The rows of T fall into several groups, and each row is roughly a mix of its group's hidden directions.
T:
34  1  -21  12  -40  35  22  15  -4  -33
-24  35  -25  -36  11  27  15  2  19  -34
-52  -24  -18  -6  23  40  15  -11  -12  -11
-21  -10  13  -5  55  29  25  -8  -32  -3
-18  31  15  -13  -1  13  46  -10  -46  14
-31  37  52  -9  6  -21  -5  -16  18  13
7  3  1  7  -57  -20  17  -39  22  13
-8  31  36  -1  12  40  -40  16  -4  18
2  10  14  -17  51  -19  6  -47  -15  -19
-8  -48  -40  10  -8  17  -25  13  31  10
-15  8  17  -26  -2  -48  -35  10  38  -3
9  0  23  -31  19  -41  -48  -9  -12  -12
6  48  -6  -14  31  12  3  -14  -49  -5
4  -6  -18  -12  -57  17  -12  15  34  27
1  18  -24  3  22  -15  -12  34  -44  38
-3  -18  -17  30  4  16  9  -49  -13  -44
-3  -32  -3  12  -1  -2  -21  -28  62  -5
-37  7  9  5  -17  13  -44  36  33  6
32  18  -7  -60  12  17  -6  14  21  11
14  -17  18  15  9  61  5  29  -22  13
-32  34  15  7  -23  -15  33  -43  2  -12
-31  -38  -6  17  40  21  -12  -20  11  29
-12  -20  20  22  -11  -34  -2  47  -9  37
-37  48  6  18  -33  -8  22  -10  -20  -12
23  -14  3  16  -6  -16  -19  59  35  2
-57  21  2  2  12  -37  4  -28  18  -7
40  -50  -16  14  16  -19  -13  -12  5  29
45  38  -41  24  -2  9  -2  -16  -14  -7
9  -7  -48  17  -24  34  -5  22  1  -36
-33  0  35  12  -12  -31  12  -33  14  36
6  -13  30  28  -3  5  8  -46  47  9
-46  39  15  -35  -5  19  17  -8  1  -22
-8  -23  11  4  12  63  -22  20  19  13
40  13  26  -2  -16  45  8  26  10  -28
-56  15  -20  1  13  -22  2  -19  -32  22
24  30  31  -32  -32  26  0  34  2  3
-22  4  -8  -8  3  69  2  3  16  -26
1  -23  5  38  -43  40  -11  27  -4  -2
-3  16  15  30  -4  -52  -3  -37  22  19
-22  -33  -25  22  -6  -25  19  -42  26  -11
-7  -5  -27  -18  -26  -24  18  -31  -45  27
28  12  -15  4  35  -25  -45  6  31  -18
17  -3  7  15  -3  10  -51  49  18  19
-64  28  4  -6  -12  31  -5  11  -7  1
4  -21  23  28  7  -34  -38  14  -9  40
-59  -32  2  -32  -1  -15  -18  -5  4  -13
12  -47  -14  20  -22  -18  37  -31  -13  -8
-6  16  -24  -3  62  -12  -18  -6  -17  -29
48  -35  8  -7  -25  -5  16  -24  31  -14
4  15  3  -25  -41  -6  8  46  39  -6
-8  -8  18  -11  40  -37  14  -28  -22  37
-26  3  3  34  51  30  -11  27  4  -9
-30  -7  1  6  0  -1  -31  30  58  10
-7  -5  3  -17  46  43  30  -8  -30  -11
6  -16  3  36  -9  -42  -45  18  11  19
23  -62  -23  29  -17  -4  3  -2  -11  -14
29  -29  26  12  -10  38  2  -12  46  -5
6  33  5  44  40  -25  -14  16  -21  9
-49  23  -17  -32  -5  -5  24  -4  -28  -24
-27  13  -40  -9  -12  -3  22  5  -54  -14
-11  40  19  6  18  12  -33  47  -17  -14
-7  15  26  16  15  59  14  -4  -19  30
36  -17  -21  44  26  0  15  12  -35  12
23  -13  21  51  -6  15  -6  -26  15  37
-11  29  20  -17  67  -4  -4  -5  10  -4
-20  18  -27  -2  63  -10  20  -18  -5  -3
-7  17  41  31  14  8  -7  -9  -53  -12
-11  6  26  34  23  -34  -33  3  -5  40
13  14  33  19  -46  11  15  -38  23  8
22  -7  42  23  4  5  12  -8  -41  40
16  -14  4  44  -6  -28  -20  -22  9  46
-19  -34  -9  6  40  -44  -11  8  29  7
11  1  -19  -42  -39  -8  17  -13  -43  14
14  19  -14  -21  7  8  -62  -17  -25  -16
9  4  -9  -1  14  12  -22  26  -34  59
14  9  13  -33  -54  -1  27  6  34  6
-31  -4  -7  -10  14  -2  44  -3  -55  -7
-11  55  15  -17  36  -7  -19  10  -25  16
-5  -12  -26  37  5  53  -33  2  -15  -7
-12  42  22  -5  7  17  42  -41  -6  11
-54  19  8  38  21  16  0  11  16  -21
-42  10  19  -28  33  -5  -3  -26  11  -38
-7  -32  10  14  -1  -58  -16  -33  15  -3
26  -11  0  -18  30  -34  8  42  -14  -33
15  22  24  -40  -25  22  11  14  20  -40
0  -29  -23  0  -17  4  -43  41  22  -25
-69  5  -28  -5  14  -11  3  6  -17  -11
15  -4  -19  -42  -11  -15  -9  43  -8  40
-43  30  -5  -7  12  7  44  -35  10  5
1  40  32  26  39  -7  5  -1  -34  15
-27  3  11  40  12  19  37  -44  1  -7
-10  -11  44  8  37  -39  -17  -14  -24  -11
-7  6  21  3  -45  -43  -32  -5  31  -3
-62  23  10  -3  -3  20  22  -31  -1  -7
-52  15  -44  0  -15  12  18  -1  27  -7
8  3  -28  6  -30  -63  19  -8  2  -10
-33  5  -27  25  -39  19  -1  -26  36  -2
-36  4  -33  -37  31  -4  6  -16  27  -24
22  -2  18  39  13  42  22  -2  -37  14
37  15  -21  12  -20  32  9  44  -18  20
-18  2  -15  3  -21  29  42  13  -50  6
22  -18  -32  -43  5  -41  -13  22  -16  -4
2  16  47  -28  -43  -9  -17  -17  -5  23
16  34  -52  12  20  -33  -2  0  3  -23
10  42  8  23  35  -31  17  -6  -28  23
-6  -34  23  46  -31  13  14  -25  -15  -16
-35  36  -9  -17  -8  -36  3  -3  40  21
31  -32  22  26  31  -20  8  6  42  2
6  44  2  7  -23  35  -2  2  -49  14
-50  15  -20  -34  -9  -8  -38  4  17  -13
-34  -8  5  -1  55  19  -1  -30  -1  29
40  -2  31  20  27  -9  8  -28  39  12
-5  -12  -50  28  49  -15  -10  10  5  4
39  -10  35  -23  29  14  -11  30  -17  -25
-11  -28  3  -5  21  19  -50  37  26  -8
6  -10  26  30  -6  43  -30  36  -20  -10
56  -29  -4  22  6  -16  27  -28  -7  -1
-46  -39  -35  -8  -9  17  -12  15  -14  -20
56  -22  19  -13  -10  9  -24  7  33  16
27  -24  30  3  27  -23  12  16  -41  -28
-62  -3  9  -38  -11  19  -8  0  -20  1
49  4  17  -48  21  6  -19  6  1  22
1  5  -19  -25  51  -38  3  -20  -10  27
-1  -23  52  3  12  -4  10  -13  48  18
13  -57  -2  12  20  -32  -21  4  22  -19
-23  -5  -20  -21  29  35  -20  31  8  -38
-15  -7  -16  -12  39  -50  20  -32  1  -13
3  42  -5  -50  14  0  5  -33  26  -5
44  10  -43  29  -32  3  5  -7  -21  -6
-4  -34  14  -33  -27  -18  21  -46  11  -13
-4  -1  29  11  -25  8  27  -53  6  34
-18  -19  0  2  51  -36  -34  11  -5  -22
Each list below has one row that fits no group; the rest each fit one group, if only roughly. Name that row.
    K_521: 23  -6  -16  52  -21  -42  -17  8  11  -14
    K_80: 19  -23  -48  6  10  -6  -9  50  -9  19
    K_897: -12  9  -46  16  37  -13  -14  18  -36  -20
    K_820: 48  25  27  -16  -16  10  36  18  8  19
    K_976: -15  67  14  -5  9  -12  12  -15  -2  -28
    K_560: 14  35  -4  -12  -51  -15  -2  12  -36  21
    K_216: 12  54  39  -25  9  12  -21  -10  -9  17
    K_923: -9  -62  -19  -7  5  -4  -31  15  1  28
    K_669: 15  -17  37  15  -2  38  37  -25  -23  16
    K_563: -31  24  14  38  -15  5  14  -45  -4  26
    K_370: -7  -36  -11  -1  -33  38  -1  -14  27  37
    K_592: -12  40  44  -31  5  33  -1  12  -10  19
    K_66: -32  8  -64  2  15  -1  1  4  -5  -29
    K_947: -11  -52  5  5  -40  37  4  7  -17  9
    K_727: -41  45  24  13  -34  1  -5  -7  21  14
 => K_820
    K_769: 35  -33  8  -14  -31  10  26  18  -7  -41
    K_754: 18  37  -12  32  0  37  4  37  -3  -27
    K_258: 11  11  -4  6  -58  1  14  -20  29  -35
    K_335: 39  28  4  25  -4  22  28  14  -38  -19
    K_859: 9  -48  -19  40  -18  10  13  -26  -13  21
    K_811: -14  -4  13  21  29  -17  -26  53  -11  -27
    K_542: -9  5  -56  -15  -10  -41  21  10  24  4
    K_129: 16  27  33  -13  -24  -14  12  45  -23  26
    K_178: 38  44  -19  2  -7  -10  27  -16  -10  37
    K_734: 28  -1  65  -2  -6  -14  16  -7  12  26
    K_510: -43  14  3  26  -9  -36  2  -4  -2  47
 => K_178
    K_647: -16  -5  2  11  60  -3  -38  -11  17  -22
    K_554: 14  -9  10  1  32  -16  -9  33  -50  32
    K_670: -59  -9  4  -25  -29  3  27  9  -20  10
    K_14: -9  0  -1  5  -10  -53  -33  13  11  44
    K_706: 7  -11  -36  -35  32  5  -1  48  -15  8
    K_235: 31  3  10  26  -31  2  -28  48  15  -17
    K_919: 5  3  -40  24  15  -14  -4  -17  54  -20
    K_320: 70  -11  0  -14  -17  9  15  12  2  20
    K_889: 6  -6  -1  62  -9  -13  -38  2  27  -5
    K_861: 12  -41  -35  -14  24  -36  3  0  20  29
    K_772: -1  47  -37  15  -12  12  -10  32  26  -21
    K_503: 10  7  -46  -10  -40  24  22  -24  17  -22
    K_356: 20  37  23  17  -51  -1  28  -17  1  -10
    K_722: -13  30  21  -28  7  -48  10  12  36  10
    K_9: -18  -46  -28  15  -21  20  3  41  17  -6
 => K_320
    K_581: 2  34  40  17  -10  -31  3  -8  -10  45
    K_450: -1  -11  32  33  14  -35  11  -7  38  32
    K_221: -3  20  -54  9  27  11  8  -7  -38  -22
    K_49: -6  -16  13  -29  -54  12  19  -31  17  20
    K_570: -35  -9  -20  -24  36  11  -23  -11  -40  -20
    K_736: 18  4  18  13  -44  -19  -2  8  54  13
    K_15: -9  55  35  -15  -12  -1  3  -16  -9  35
    K_440: 34  1  12  -6  10  19  -63  2  23  1
    K_183: 36  8  -5  -34  31  -30  22  -3  -36  -12
    K_997: -15  -33  -11  -23  12  -10  -1  -13  10  -62
    K_138: -23  -6  -50  -12  -20  -23  -37  -7  8  -27
    K_667: 22  -5  -14  27  -23  1  35  -39  -5  40
    K_687: 22  16  -33  -19  -43  38  13  21  -15  -3
 => K_450
    K_159: -21  -40  -9  -12  40  20  -20  11  -8  -38
    K_607: -15  -8  47  -27  -26  -39  -15  -25  7  5
    K_685: 19  -2  -43  24  -4  -39  29  -18  -27  -15
    K_708: -18  -19  -40  -27  -40  23  24  -2  6  -25
    K_426: -15  25  -19  12  51  -15  -16  -2  -43  10
    K_547: 5  -46  48  34  -22  -2  -1  16  -5  3
    K_763: 5  39  -20  39  16  -26  9  -8  7  42
    K_477: 22  -20  8  58  6  -4  8  15  19  -35
    K_964: 22  -34  -47  -32  7  9  15  24  -9  -21
    K_109: -37  39  20  33  20  -2  -12  -29  23  -7
    K_850: 30  -30  -28  27  26  9  -37  -7  20  -20
 => K_708
    K_671: 8  7  21  18  -5  -68  -27  3  -3  -10
    K_606: 18  -15  3  -40  -11  22  44  -38  -8  -13
    K_141: 50  31  1  33  1  -1  16  20  29  16
    K_576: -7  28  45  -22  -9  5  -12  -40  26  22
    K_548: -10  10  -10  8  -9  8  33  -68  11  5
    K_590: 19  -59  -3  18  -7  26  -29  24  -7  3
    K_345: -20  -8  48  -34  30  -8  -1  -8  -36  4
    K_351: 15  -11  73  -3  -8  10  -11  18  -4  0
    K_442: -28  21  26  -1  6  -17  -33  30  31  33
    K_661: 33  5  -7  7  -42  11  3  32  46  -9
    K_234: -3  -28  -41  36  6  22  -12  18  10  -38
 => K_661
    K_701: -47  7  -10  -39  -14  -33  -9  -17  -25  -11
    K_896: -3  4  65  9  -22  -13  15  -16  -23  18
    K_584: 26  -12  4  27  -22  13  6  0  -12  63
    K_328: 12  14  -3  27  55  19  7  26  -35  2
    K_984: 31  -31  49  18  -12  5  26  -8  -1  26
    K_171: -4  8  -24  -26  -41  4  54  10  6  17
    K_732: 13  -15  -14  -39  -29  50  27  9  4  1
    K_830: 9  -14  2  8  19  2  -6  -21  -50  51
    K_768: -13  20  -20  -1  -18  9  -23  60  28  -3
    K_515: 28  -8  -22  -35  -30  31  29  24  -3  23
    K_637: 3  -26  23  10  10  -9  20  -62  -19  -17
 => K_171
    K_691: 49  -36  -11  -39  -5  8  0  14  10  -24
    K_643: -54  24  21  13  -13  20  9  19  -35  7
    K_814: 18  0  6  -9  27  -2  12  -52  -30  37
    K_932: 20  -36  -22  11  17  49  9  26  -22  12
    K_996: 10  11  23  8  21  16  -22  21  -57  24
    K_480: -6  -20  7  31  -46  29  7  -26  16  -31
    K_723: 24  12  16  -28  17  -35  18  13  -44  25
    K_334: -13  -52  -18  50  5  13  -14  -12  -3  -9
    K_527: -18  -66  -14  13  -23  19  8  15  10  -2
    K_849: -5  -7  19  -9  -55  11  1  -35  23  31
 => K_643
